Rotation paths and how fast each direction turns (degrees per step)
Each turn is a multiple of 5 degrees from 10 to 175, or 0.
Each row of a path follows its step; steps can be skipped.
path 1
step 2: [  0 -28  24 -12  12  15   7 -17   2  14  -1  -6 -13 -18 -27  22 -28   1
  -4  16   5 -18  -5  10  -8 -11   2  -5 -44  41   9  -9   3  -9   6  29
 -21  -9  24  -3   1  -9   9  -3  11   6  27  15  33  -8  -4  15 -15 -12]
step 8: [ 50   8  -5  14  -5 -12  26  -7   7   5   0 -15 -12  -9 -17 -14   0   6
  17 -11  13  -2 -21  23   2  13  10  10  10  31  15  13 -31   0  36  -4
  31  28  20  -4  -1   3  10 -19  -8 -14 -32  -6   0   4  15   7 -20  12]
step 9: [ -8   6   1  -9  26  25  23  15  -2  28   0   4  -2  -1  -8  -1 -30  27
 -36 -22 -17 -10  11  11   1  -2  15  -3 -23 -11 -10   1   3  17 -32  17
 -23  -7 -10  -8   8 -24  -1 -32  16 -15 -10  10  22  -3  38  -4 -12   8]
step 10: [ -1  11 -15   1  25   1  -3   5  -6   8  17  18   3  26   8  31   8  12
  10  16 -33  31 -30  15   3 -23  -6  42 -10  -3  25  -4   2 -12 -12  -4
  38  12  24   8   2  12  -7  22  11   3  15   9  21   4 -16   0   0  13]
step 11: [-13 -22  29 -18   1  -7 -26  13   9  28 -17  -6  -9  -2  -9  -2  18  -9
   2 -23  -9   5   1   5 -10  22  12  10 -25 -15   2 -21  26  19  -8  13
 -15 -23 -19   5 -28  -5  11  12 -15  22  27 -32 -17 -15 -23   1 -29   1]
step 12: [ -4  25   2   4  15  17 -10 -23 -24   2 -11  -1  16  -3  22   1  32  -1
  10  12  26   8  -3  -8   0 -14   8 -20  20  16   5 -27   7  -2 -15 -21
   5  19   1   3 -22  13 -13 -15  -1 -20 -26   9 -40  12 -43  -8   7 -26]
step 14: [  6   5  -5   6 -11  11  14  19 -20 -13  14   3   8 -31 -32  22 -38 -19
  20   6  18  13  18 -24  10  -8 -19  -3  11  -5 -10  13   4 -10   9   2
  12  27 -24   9 -10  36   1  27  -3 -12  11  28   2  16  12  16  19 -14]
step 17: [  9  23 -11  -6  23 -29  -2  -8  20  -4   0   2  -6   8  -2   7 -11  -8
  -8  -1 -25 -18   1  25 -21 -14  45  17  -2   4  -3   4  -1 -26   6 -16
  24 -15  46  -6   8 -10  -5  -1  -6  21  11   3  -1 -51   9 -10  -3 -10]
step 21: [-24   6  -8  13  20 -15 -20 -18 -11   2  13 -15  18  -6 -22   0 -33   4
 -15  46  -5  12   6  13 -12 -11   4  12  14  13   8  -2   6 -28 -15  14
   5  21  -7  28   7   2   3   3   8 -13  -4  20  30  35 -19  -4  -5 -30]
step 23: [-21   1  13  29   7  -2  -6   3  -1  19   3  -1  26   6  -2  11   6   3
  19   5  31 -26  13  23  -9   7  -3   7 -22   9 -35 -23 -11 -20  30   1
  -2   7  -5 -17 -35  31   0  10   0 -38 -22  18 -19 -22  -5   2  -2   5]
Directions:
[  4   5  -4  -5  -4   3  -4  -1  -2   0  -2   6  -2 -10   4   1  11  -3
   3   3 -11  -2   0   7   4  -5   6   5   2   4  11   2  -3  -1   5  -1
   2  -1  -6   3  10   4   0   2  -6   2  -7   3   1  -4   2 -10   8   0] -> 155
[ 4  4  8 -9 -8 -1 -6 -5  0  2  2 -8  7  8 -7  9  5  4  1  1  2  4 -1  5
 -5  2 -8  0 -1 -7  0  3 -7  6  5  4  2  4 -8  1 -6  3  2  7 -5  7  2 -5
 -6  1  4 -2  3  3] -> 95
[ -9   6   1  -2  -6  -3  10  -3  -2   8  -1  -6  -4  -3   0   3   6  -8
  -1 -10   3 -12  -1  -6  -4  -3   2   1  -7   4   0   2   7   0  -1   6
  -1  -2  -6   2   0  -7  -6   5   2   6  -1   3   4   8   1   1   1  10] -> 160
[  7   8   7  -4   4   6   0  -9   2  -3   0  -7   8  -2  -3  -6   2   2
  -8  -4   2  -9  -1   3  -5   3  -6  -2  -3  -6   4   1   0   2  -7  -6
   3  -3   5  -6   8  -7   0  -1   2 -10  -6  11   2  -3  -2  -3   0  -4] -> 95
[  6   2  -9   5   0   0  -4  -3  -8   2  -8 -10  -1   2   0  -1  -2   0
   8   5  -5  -5 -10   0   7   3   4   0  -2  -2 -12  -1  -4   3  -3  -5
   6  -2   4  12  -2  -9   8   2   3   2   3   7  -4   1   0   0   5   4] -> 160
[ -1   5   2  -1   2 -11   8  -3   9   5   3   1   9  -6   2  -3  -5   3
   3  -2   2  -4   2  -6  11   6  -2   4   1   3  -9  -1  -6   0  -3  -4
   5   0   0  -8   9   7   3  -1  -1   8   0  -5  -3   0   7  -3   8   2] -> 40
[ -1   0   0   8  -4  -3  -2   3  -2   2  -7   1  10  -5  -6  -5  -2  -5
  -5  -4   1   0   6   1   0 -18   1   3  -3  -6  -3  -3  -5   8  -2  -3
   8   3   1   7  -1   5  -7   2   3   6  -4  -2   0  -4  -1  -2 -11  -4] -> 10
